128 stands for zero in the data rows.
Here are some points:
tensor([162., 89., 174., 144., 118., 92., 161., 150., 121., 103., 142., 147., 120., 121., 127., 117., 146., 142.,
        143., 165.])
tensor([129., 120., 123., 122., 132., 122., 123., 130., 128., 120., 128., 128., 121., 113., 131., 139., 110., 129.,
        183., 118.])
tensor([117., 143., 151., 129., 153., 119., 143., 123., 148., 118., 144., 133., 134., 120., 101., 133., 99., 126.,
        102., 91.])
tensor([135., 112., 157., 116., 154., 125., 139., 128., 143., 134., 141., 130., 134., 125., 177., 142., 150., 146.,
        102., 91.])
tensor([122., 120., 138., 112., 132., 128., 129., 120., 131., 129., 128., 116., 119., 124., 135., 136., 109., 153.,
        102., 118.])
tensor([105., 149., 144., 128., 102., 130., 125., 132., 118., 121., 125., 138., 120., 122., 170., 148., 162., 152.,
        102., 118.])
tensor([100., 147., 137., 121., 113., 133., 127., 126., 118., 130., 128., 136., 114., 122., 27., 82., 97., 80.,
        102., 118.])
tensor([33., 169., 141., 135., 61., 137., 131., 130., 103., 134., 127., 141., 104., 125., 175., 138., 165., 156.,
        183., 164.])
tensor([121., 125., 140., 101., 139., 126., 131., 118., 128., 122., 127., 124., 117., 115., 138., 132., 130., 146.,
        102., 118.])
tensor([132., 91., 149., 112., 152., 124., 143., 112., 141., 123., 136., 117., 131., 118., 144., 132., 120., 148.,
        102., 91.])
tensor([95., 150., 75., 160., 70., 127., 111., 154., 101., 129., 128., 142., 110., 137., 165., 160., 153., 155.,
        183., 91.])
tensor([175., 149., 120., 123., 122., 127., 115., 120., 123., 116., 125., 129., 117., 131., 92., 103., 112., 99.,
        183., 118.])
tensor([116., 74., 188., 78., 199., 116., 216., 34., 250., 95., 255., 0., 255., 80., 87., 91., 89., 109.,
        143., 120.])
tensor([179., 93., 121., 134., 125., 143., 115., 140., 119., 126., 117., 146., 118., 135., 107., 115., 113., 120.,
        102., 164.])
tensor([107., 102., 134., 133., 131., 105., 123., 140., 137., 111., 117., 148., 128., 118., 192., 145., 178., 167.,
        102., 165.])
tensor([170., 163., 76., 255., 25., 132., 110., 181., 95., 125., 113., 137., 110., 123., 121., 156., 159., 139.,
        102., 164.])
tensor([59., 126., 122., 120., 134., 134., 122., 132., 129., 140., 131., 136., 125., 125., 162., 141., 145., 152.,
        102., 118.])
tensor([124., 135., 116., 140., 113., 118., 117., 131., 110., 127., 117., 129., 106., 119., 174., 132., 160., 152.,
        102., 164.])
tensor([65., 159., 128., 133., 122., 125., 121., 140., 120., 136., 124., 137., 123., 125., 167., 142., 152., 155.,
        183., 118.])
tensor([122., 118., 107., 111., 129., 138., 110., 135., 129., 132., 107., 131., 116., 119., 30., 96., 90., 101.,
        102., 164.])
tensor([120., 78., 142., 131., 125., 103., 131., 129., 128., 106., 127., 135., 114., 120., 182., 138., 140., 150.,
        102., 118.])
tensor([232., 156., 77., 255., 35., 134., 116., 171., 96., 142., 128., 139., 115., 134., 124., 110., 133., 145.,
        102., 91.])
tensor([119., 181., 136., 126., 140., 120., 122., 131., 129., 113., 124., 125., 135., 120., 120., 149., 117., 121.,
        183., 118.])
tensor([124., 87., 126., 130., 105., 130., 132., 130., 105., 141., 127., 143., 113., 130., 187., 140., 171., 142.,
        102., 118.])
tensor([90., 108., 131., 116., 123., 124., 118., 136., 136., 135., 121., 133., 123., 132., 163., 158., 161., 161.,
        183., 118.])
tensor([158., 121., 136., 125., 121., 124., 118., 138., 122., 128., 119., 142., 123., 117., 104., 123., 116., 126.,
        143., 165.])
tensor([123., 134., 92., 104., 144., 159., 106., 121., 137., 143., 110., 124., 123., 135., 112., 155., 103., 108.,
        102., 118.])
tensor([122., 135., 125., 126., 118., 132., 135., 123., 107., 132., 124., 132., 107., 135., 185., 131., 153., 133.,
        143., 118.])
tensor([146., 137., 113., 142., 117., 137., 122., 138., 116., 141., 124., 131., 111., 134., 104., 132., 88., 124.,
        102., 118.])
tensor([157., 107., 119., 139., 133., 125., 118., 140., 126., 134., 128., 137., 126., 130., 118., 127., 108., 125.,
        143., 118.])
tensor([77., 157., 135., 146., 132., 68., 125., 142., 123., 115., 120., 137., 124., 123., 180., 149., 161., 153.,
        102., 118.])
tensor([117., 139., 82., 101., 141., 171., 102., 130., 127., 151., 115., 140., 125., 146., 13., 90., 76., 93.,
        102., 114.])
tensor([134., 177., 118., 92., 124., 205., 104., 76., 112., 255., 103., 77., 105., 233., 137., 121., 127., 114.,
        102., 107.])
tensor([142., 99., 163., 144., 108., 82., 157., 139., 111., 76., 136., 138., 113., 105., 168., 153., 147., 133.,
        102., 118.])
tensor([164., 173., 140., 138., 97., 123., 122., 140., 90., 131., 123., 127., 119., 115., 38., 84., 95., 96.,
        143., 118.])
tensor([84., 34., 174., 149., 121., 81., 161., 163., 113., 80., 138., 149., 117., 107., 145., 115., 156., 148.,
        183., 165.])
Here are 24 more points, each followed by its number:
tensor([103., 119., 122., 133., 140., 117., 112., 133., 128., 111., 121., 138., 123., 125., 160., 142., 149., 148.,
        143., 118.]) 0
tensor([148., 154., 122., 129., 124., 114., 120., 141., 123., 122., 120., 134., 118., 129., 37., 86., 115., 93.,
        183., 118.]) 1
tensor([157., 179., 156., 144., 117., 113., 143., 139., 119., 121., 123., 142., 127., 132., 192., 137., 167., 158.,
        102., 153.]) 2
tensor([137., 150., 117., 84., 104., 220., 106., 56., 85., 255., 104., 71., 85., 254., 89., 69., 34., 51.,
        183., 114.]) 3
tensor([148., 121., 134., 118., 125., 160., 135., 130., 127., 159., 139., 139., 123., 152., 121., 125., 110., 128.,
        102., 91.]) 4
tensor([115., 101., 136., 118., 148., 125., 126., 127., 133., 114., 109., 139., 123., 125., 95., 125., 129., 118.,
        143., 164.]) 5
tensor([119., 180., 142., 132., 121., 122., 127., 137., 114., 130., 127., 137., 128., 128., 135., 147., 113., 127.,
        102., 118.]) 6
tensor([95., 136., 130., 126., 95., 150., 121., 137., 107., 146., 119., 143., 116., 140., 162., 142., 164., 154.,
        102., 164.]) 7
tensor([114., 79., 125., 109., 130., 157., 114., 123., 129., 147., 115., 130., 123., 134., 154., 133., 133., 148.,
        183., 118.]) 8
tensor([108., 111., 124., 122., 150., 112., 112., 139., 137., 116., 112., 144., 128., 112., 21., 90., 89., 86.,
        102., 165.]) 9
tensor([130., 72., 166., 141., 108., 80., 163., 153., 101., 65., 137., 148., 115., 91., 66., 79., 149., 95.,
        102., 165.]) 10
tensor([86., 82., 177., 0., 240., 120., 203., 0., 255., 114., 236., 0., 255., 107., 61., 12., 43., 0.,
        102., 120.]) 11
tensor([186., 48., 116., 120., 140., 119., 114., 136., 147., 119., 121., 138., 139., 131., 82., 133., 114., 111.,
        102., 153.]) 12
tensor([65., 122., 122., 125., 123., 120., 120., 136., 121., 126., 123., 141., 115., 126., 162., 152., 161., 149.,
        102., 164.]) 13
tensor([103., 89., 136., 121., 110., 131., 128., 126., 109., 128., 125., 139., 112., 129., 165., 119., 130., 142.,
        102., 118.]) 14
tensor([131., 91., 118., 133., 130., 129., 123., 136., 122., 126., 121., 136., 116., 133., 175., 136., 176., 156.,
        102., 118.]) 15
tensor([143., 199., 154., 131., 125., 110., 139., 129., 122., 115., 136., 136., 110., 119., 57., 76., 111., 87.,
        183., 118.]) 16
tensor([121., 142., 131., 133., 125., 125., 122., 133., 114., 120., 123., 133., 102., 110., 174., 146., 156., 150.,
        102., 164.]) 17
tensor([127., 110., 116., 118., 125., 135., 107., 124., 113., 138., 107., 128., 120., 132., 144., 148., 158., 142.,
        143., 164.]) 18
tensor([89., 120., 31., 87., 169., 205., 98., 122., 143., 148., 91., 134., 140., 146., 158., 146., 131., 134.,
        102., 107.]) 19
tensor([187., 148., 107., 121., 140., 146., 100., 132., 126., 124., 104., 127., 115., 133., 96., 120., 115., 100.,
        143., 164.]) 20
tensor([145., 92., 132., 134., 135., 123., 134., 143., 118., 123., 130., 143., 123., 116., 37., 99., 95., 106.,
        102., 165.]) 21
tensor([145., 94., 149., 113., 157., 134., 133., 126., 159., 137., 126., 134., 150., 136., 31., 105., 92., 114.,
        102., 153.]) 22
tensor([87., 135., 160., 136., 109., 104., 146., 144., 96., 119., 131., 128., 101., 128., 209., 132., 159., 146.,
        183., 91.]) 23
Which three of these numbered points are nearest to each point below, ignoring the 3 directions in which the first points spread most? Their numbers follow each, nearest first.
tensor([124., 218., 110., 129., 124., 128., 121., 140., 117., 130., 119., 138., 122., 134., 126., 166., 121., 120.,
        183., 118.]) > 16 1 6
tensor([100., 74., 166., 0., 213., 122., 190., 0., 255., 122., 225., 0., 255., 116., 93., 0., 69., 0.,
        102., 120.]) > 11 14 7
tensor([31., 108., 129., 119., 161., 128., 116., 134., 145., 133., 106., 139., 134., 135., 161., 141., 137., 159.,
        183., 153.]) > 5 9 0
tensor([119., 74., 140., 136., 92., 131., 119., 135., 113., 131., 125., 125., 106., 129., 121., 133., 102., 119.,
        102., 118.]) > 14 4 21
tensor([142., 106., 130., 132., 130., 116., 128., 135., 124., 119., 121., 137., 125., 121., 33., 94., 107., 99.,
        102., 118.]) > 21 0 14
tensor([120., 161., 41., 91., 162., 207., 92., 132., 127., 146., 100., 137., 124., 147., 141., 156., 143., 162.,
        102., 114.]) > 19 15 0
tensor([113., 134., 126., 124., 120., 139., 108., 144., 108., 131., 119., 136., 115., 128., 150., 145., 136., 155.,
        143., 164.]) > 18 5 17
tensor([168., 122., 47., 85., 164., 212., 88., 123., 139., 152., 93., 127., 142., 156., 78., 120., 102., 105.,
        102., 107.]) > 19 15 12
tensor([199., 178., 154., 131., 61., 149., 143., 130., 105., 138., 127., 133., 114., 127., 115., 106., 125., 124.,
        102., 118.]) > 2 4 6
tensor([65., 120., 122., 135., 127., 118., 126., 134., 123., 126., 127., 146., 115., 128., 171., 132., 143., 153.,
        183., 164.]) > 5 0 1
tensor([103., 137., 181., 138., 114., 79., 180., 151., 105., 75., 160., 145., 109., 109., 211., 125., 167., 174.,
        183., 91.]) > 23 16 1
tensor([156., 1., 211., 158., 99., 51., 221., 167., 78., 19., 157., 156., 107., 91., 189., 85., 195., 141.,
        102., 165.]) > 10 14 21
tensor([138., 120., 140., 156., 113., 132., 124., 149., 114., 125., 121., 140., 106., 128., 58., 75., 106., 104.,
        102., 164.]) > 21 13 7
tensor([140., 113., 118., 148., 118., 137., 115., 144., 118., 135., 114., 135., 129., 127., 113., 159., 120., 131.,
        102., 153.]) > 22 13 18
tensor([110., 142., 53., 108., 156., 195., 95., 121., 124., 146., 88., 125., 120., 146., 127., 138., 108., 145.,
        102., 114.]) > 19 0 15
tensor([138., 98., 137., 130., 107., 123., 146., 121., 113., 127., 130., 135., 124., 133., 49., 78., 104., 83.,
        102., 91.]) > 14 10 4
tensor([146., 102., 131., 128., 133., 133., 135., 142., 119., 140., 125., 144., 123., 131., 123., 128., 119., 144.,
        102., 153.]) > 22 21 7
tensor([148., 77., 145., 129., 125., 124., 139., 150., 125., 133., 132., 143., 122., 148., 124., 155., 132., 144.,
        102., 91.]) > 4 15 14
tensor([181., 69., 118., 132., 161., 125., 109., 146., 155., 127., 114., 154., 142., 125., 101., 130., 125., 116.,
        143., 153.]) > 12 18 20
tensor([106., 123., 126., 127., 133., 119., 117., 137., 123., 120., 117., 137., 115., 120., 133., 141., 124., 154.,
        183., 164.]) > 5 18 0
tensor([61., 78., 173., 0., 226., 116., 198., 0., 255., 113., 221., 0., 255., 105., 70., 17., 64., 0.,
        102., 120.]) > 11 14 13
tensor([255., 169., 106., 123., 197., 118., 99., 128., 205., 110., 107., 133., 183., 114., 36., 128., 92., 89.,
        183., 153.]) > 20 0 18
tensor([128., 76., 123., 128., 145., 112., 119., 127., 135., 122., 110., 132., 129., 128., 133., 130., 140., 123.,
        143., 153.]) > 18 5 0
tensor([113., 103., 156., 102., 154., 119., 154., 111., 144., 125., 154., 122., 127., 119., 190., 124., 148., 133.,
        183., 91.]) > 23 0 8
tensor([122., 212., 204., 0., 255., 98., 255., 0., 255., 65., 255., 0., 255., 34., 93., 0., 63., 30.,
        102., 120.]) > 11 2 16
tensor([121., 128., 128., 115., 137., 133., 120., 117., 131., 140., 115., 122., 125., 135., 129., 141., 98., 101.,
        143., 118.]) > 0 5 18
tensor([106., 77., 151., 139., 121., 108., 142., 135., 114., 110., 134., 146., 113., 121., 187., 132., 160., 160.,
        102., 165.]) > 21 14 7
tensor([122., 200., 119., 136., 119., 127., 114., 132., 121., 129., 129., 131., 112., 127., 136., 151., 120., 151.,
        102., 118.]) > 6 17 2
tensor([24., 197., 128., 129., 120., 121., 123., 132., 124., 137., 128., 142., 110., 130., 174., 150., 146., 156.,
        102., 164.]) > 13 6 17
tensor([121., 88., 114., 84., 104., 235., 101., 60., 87., 255., 99., 70., 94., 255., 77., 111., 20., 56.,
        102., 107.]) > 3 14 8
tensor([0., 137., 115., 115., 190., 115., 112., 117., 198., 118., 107., 111., 178., 110., 149., 161., 125., 161.,
        143., 153.]) > 9 13 0
tensor([119., 120., 134., 146., 140., 97., 125., 141., 126., 107., 127., 130., 122., 122., 164., 131., 140., 163.,
        183., 118.]) > 0 1 23
tensor([136., 74., 128., 127., 131., 115., 114., 134., 135., 112., 120., 133., 134., 117., 102., 136., 105., 121.,
        102., 153.]) > 21 12 22
tensor([137., 149., 130., 113., 133., 123., 121., 131., 118., 128., 121., 140., 106., 125., 102., 134., 98., 126.,
        102., 164.]) > 17 13 21
tensor([118., 173., 161., 126., 117., 98., 166., 133., 111., 109., 129., 138., 112., 129., 157., 160., 138., 112.,
        102., 118.]) > 6 2 17
tensor([167., 98., 122., 122., 136., 149., 117., 135., 121., 136., 128., 140., 109., 140., 112., 130., 121., 132.,
        183., 91.]) > 8 0 4
tensor([114., 159., 197., 63., 211., 122., 239., 22., 254., 109., 255., 0., 255., 99., 81., 79., 71., 91.,
        102., 120.]) > 2 6 11
